[[ 31  22  70  66 -41]
 [  3  36  82  30 -81]
 [-27 -18 -17 -37   7]] Answer: 3

[[101  -4 -13 -15]
 [ 65   7 -50 -50]
 [ 10   6 -49  12]] Answer: 65

[[   6   52   63 -100  -75   16  -50]
 [  65  -92   75  102  -99  -70  -12]
 [ 104  -44   17   59 -101  -85  -57]] Answer: 65

[[ 27  18   4  33  25]
 [ -7 -27   4  37  80]
 [ 32 -27   4  36  25]] Answer: -7

[[-37 -26 -78 -42  19 -78]
 [ 70  32  40  13 -47 -30]
 [-45 -64 -37  14 -74 -25]] Answer: 70

[[  0  -3  -3   1   2]
 [-66  22 -42  -4  -5]
 [-78  31  16   1   1]] Answer: -66

[[33 12 28 95 63 20 63]
 [26 26 46 30 34 19 22]
 [75 20 12 40 26 47 22]] Answer: 26

[[  7 -94   5   5  21]
 [ 12  30  11  26  -2]
 [-80 -78  40  10  -6]] Answer: 12

[[ 60  26  11 -57]
 [ 39  49   3 -74]
 [ -2  69 -11 -77]] Answer: 39
---
array([-39, -74,  96,  -2, -60]): 96
array([-85,  35, -14,  46, -92, -26]): -14
array([ 37,  28,   0,  89, -63, -82, 102]): 0
array([103, 100,   5, -46]): 5
array([ 78,  -4,  -7,  32,   2,   1, -19]): -7
array([-12,   5, -14, -87,   1,  11,  24]): -14
array([ 31, -85, 101,   1, -17, -48, -73]): 101
array([-69, -18,  83, -90,  56]): 83
---
24,447,640,105,452,892
498,380,409,323,555,395
--> 640

522,-284,3,206,-138
237,-811,741,-985,-526
-130,522,-881,-182,-372
--> 741

21,55,54,197
57,168,101,60
--> 54

3648,8219,6728,7397,7879,7023
4017,3251,1917,2963,7029,4135
--> 6728

7,9,4,2
3,8,3,7
8,4,6,6
--> 3

236,50,19,52
24,86,209,73
--> 19

8244,7020,4804,7423,2750,8278
4348,2838,3840,3579,6646,3190
--> 4804

7000,4881,3424,7652
3556,7212,8201,7807
6545,4961,2955,6900
--> 8201

-731,-331,742,-198,-429,830
5,338,415,962,466,591
--> 742

367,698,197,374,512,612
305,373,197,538,45,773
--> 197
---
[[-45  29 -21 -17 -81  -5]
 [ 13  81  69  18 -69  -2]
 [-45  28 -22 -17 -81  -6]] out 13

[[ 69   8  17 -25  94 -24]
 [-22 -52 -40   6 -44  11]
 [ 71  32  -9  -2  49  15]] out -22

[[ 48  92 -47 -53 -72  61]
 [ 32 -20  37  15  48   9]
 [-24  56 -34  25 -33 -20]] out 32

[[ 88  60 -27  70  55 -63  20]
 [-41 -83 -14 -43 -68  74 -42]
 [ 11 -67 -50  35  83  67 -38]] out -41

[[-46 -25 -39   7 -60]
 [-15  34  59 -34 -24]
 [ 66  35  77 -12 -30]] out -15

[[  1  21 -20 -22  10  73]
 [ 32  95   1 -25 -44 -63]
 [-22  24 -81  43  57 -32]] out 32

[[ 49  25  30  74]
 [ 29  13  39  82]
 [-81 -15 -25 -24]] out 29
---
[[ 3 59 89 18 83 66 14]
 [22 84 29 19 91 51 87]
 [45 19 77 28 45 93 36]]
89

[[ 55 250 135   6 116  40]
 [ 95 114  62  97  23  78]
 [ 75  95 101  86  59  96]]
135

[[9 3 3 8 4 2 7]
 [3 7 8 6 4 6 1]
 [3 3 6 6 3 6 6]]
3

[[231 109 227 180  94  98]
 [185 221 142 197 151 132]
 [ 77  98  85 145 120  60]]
227

[[7 3 6 2]
 [5 4 3 4]
 [2 5 2 4]]
6

[[40 51 35 11 81 95 61]
 [49 41 33 44 40 70 33]
 [71 72 63 61 12 27 43]]
35

[[744 660 191 759]
 [699 392 346 507]
 [615 473 183 519]]
191
---
[[  80  -15  -23   98  -14  -17]
 [   5  -18   46 -105   89   25]]
80

[[-10  -6 -37  10 -85]
 [ 33 -11  -8  -4 -22]
 [ -2  77 104 -81  11]]
-10

[[  6  19  20  11   5]
 [ 11  -1 -17 -36 -14]
 [  6  26  -2 -92 -11]]
6

[-31 -68  78   7 -14]
-31

[   9  -58   -5  -82 -105 -101  -88]
9

[-13  13  62  -7 101  10]
-13
---
[[ 12  22 -22  17 -11]
 [ 17 -76  73 -53 103]
 [  6 -27  72 -36  38]] result: -22

[[ 20  28 -11   1  15  31]
 [ 20  50  23  10  15  31]
 [ 79 -17  30 -58 -26   4]] result: 1

[[ -2 -86  22  49  12]
 [-87  98  -8  62 -24]
 [ 96 -48  34   4 -54]] result: 22

[[  7   9   5  -2   8]
 [ 30 -37 -15   2 -85]
 [  4   3   1   6   5]] result: 5

[[ 42 -59  70 -45 -77  49]
 [  4  22 -62 -14  43 -27]
 [-10  11 -24   0  17 -16]] result: -45

[[ -2  38  18  18 -28 -68]
 [-48  53 -15  51 -11 -70]
 [ 71 -81  36 -54   8  46]] result: 18

[[ 46  10 -63 -76   1 -49]
 [ 42 -78  77  45  80 -27]
 [-59  75 -31 -28  64  -5]] result: -76

[[  0   4   0  -9   6]
 [  1 -12  -1  23 -16]
 [ -4  39   4 -77  55]] result: 0
---
[ 0.107  0.141 -0.108 -0.001] out -0.001
[ -89.6  102.7  186.4   89.2  -97.2 -190.2] out -190.2
[-169.5 -107.6   20.7   -3.2  117.4] out 117.4
[ 0.165  0.033 -0.092 -0.061 -0.019 -0.104  0.115] out 0.115
[-145.329  141.315 -126.167   20.958  148.589  103.895] out 103.895
[ 1.3  0.0  0.5  0.7 -1.6  1.5] out 1.5
[-0.132  0.019  0.013  0.095] out 0.095
[-0.07 -0.08  0.00  0.14  0.10 -0.19 -0.15] out -0.15
[-17.70  -8.50  14.26  18.60   7.13   4.04] out 4.04
[-101.6   78.1  -37.8 -194.4  118.6   52.5    2.5] out 2.5
---
46,53,67,53,42,96
81,60,59,80,41,20
80,34,55,84,47,65
-> 20

35,-36,-29,2
-25,-32,-37,-30
-48,-29,-32,-41
-> -30

6,3,6,3,7
6,9,6,5,6
6,2,6,4,8
-> 6

5,1,7,6
5,8,3,4
6,4,6,4
-> 4

4,4,3,7,6
6,5,3,5,2
7,4,5,4,3
-> 2

58,14,23,91,22,39
96,36,58,28,92,6
43,41,45,43,2,86
-> 6
---
[[2, 3, 6, 3, 6, 4, 4], [6, 5, 7, 7, 2, 5, 5]] gives 5
[[6, 7, 6, 7, 7, 7], [6, 8, 7, 1, 6, 5], [8, 6, 6, 8, 4, 5]] gives 8
[[6147, 4630, 6069, 3161, 5789, 4098], [6807, 5867, 2063, 5106, 5106, 7865]] gives 5867
[[5973, 5282, 6126, 3674, 2875, 1693, 5263], [6358, 8219, 3670, 2959, 8625, 6018, 4600]] gives 8219
[[-35, -33, 22, 19, -32], [36, 32, -41, -27, 22], [-6, -12, -1, 10, -17]] gives 32
[[2749, 6510, 4088, 7646], [7821, 4972, 7642, 2235], [1490, 7425, 6207, 3377]] gives 4972
[[-42, -20, -26, 21, 5], [-25, 31, -12, -39, -17], [-30, 31, -12, -42, -16]] gives 31
---
[[ 0.020  0.127  0.002 -0.142 -0.201]
 [-0.094 -0.005 -0.137  0.010 -0.026]
 [-0.070 -0.217  0.011 -0.096 -0.011]] yields 0.127

[ 1.56  1.05 -1.14  0.34] yields 1.56

[ 0.73 -0.41  0.77 -1.74  1.23] yields 1.23

[-1.2 -0.2 -0.2  1.8 -0.7] yields 1.8

[[ 0.2  0.1  0.3  1.6 -0.6  0.8]
 [-0.6  0.2 -0.2  1.4 -1.9 -0.1]] yields 1.6

[-1.471 -0.429  1.755  0.473 -0.240] yields 1.755
---
[ 37 -22  -1 -88  18 -82 -53] -22

[[  6  48 -41 -62 -78  -7  25]
 [-93  45  67 -85  95  12 -18]] 48

[-24  -3   5 -76  41 -52 -36] -3

[-71  86 -44  42 -32   9] 86

[[ 88  44 100 -84]
 [-64  -7 -23  40]
 [ 46   0  19 -33]] 44

[[ -6 -16  22   4   3 -22  18]
 [ 50   6 -31 -82  50  35  49]] -16

[ 5 80 -7 -1] 80

[  6  68  82 -72] 68

[[-32   2 -32  33  86 -47]
 [  7  20  25  72 -41   9]
 [ 22 -65 -17 -62 -28 -27]] 2
---
[102  56  82 -52  75] gives -52

[[ -6  57  89   6  49]
 [ 67 -10  33  -5  44]] gives -5

[ 47  79  55 -63  69 -46] gives 69

[ 70 -97 -91  78] gives -91

[ 36 -81 -14  65] gives -14

[[ 68  48 -85 -44 -90]
 [ 23  -4 -20   3 -54]
 [-35  -9  11 -45  38]] gives -45

[ 60  35  -7 -82  34] gives -82

[[ 65 -78  50 -98]
 [-18  52 -38 -43]
 [-59 -32 -62  52]] gives -62

[[-20  63   0  36 -22  -1 -25]
 [-72  36  88  59 -82 -81 -81]] gives -81
---
[ 67 -72  55  81 -42  16 -29] ans = -29, 67

[88 -4  7 45 39] ans = 39, 88

[[  90   99 -102   99]
 [  19  102  -62   94]] ans = 99, 19

[-10  27 -36  96  68  43 -16] ans = -16, -10

[ -7  75 -40  -4  -5 -10  26] ans = 26, -7

[[-56  48  36 -29]
 [ 35  74 -16  60]] ans = -29, 35
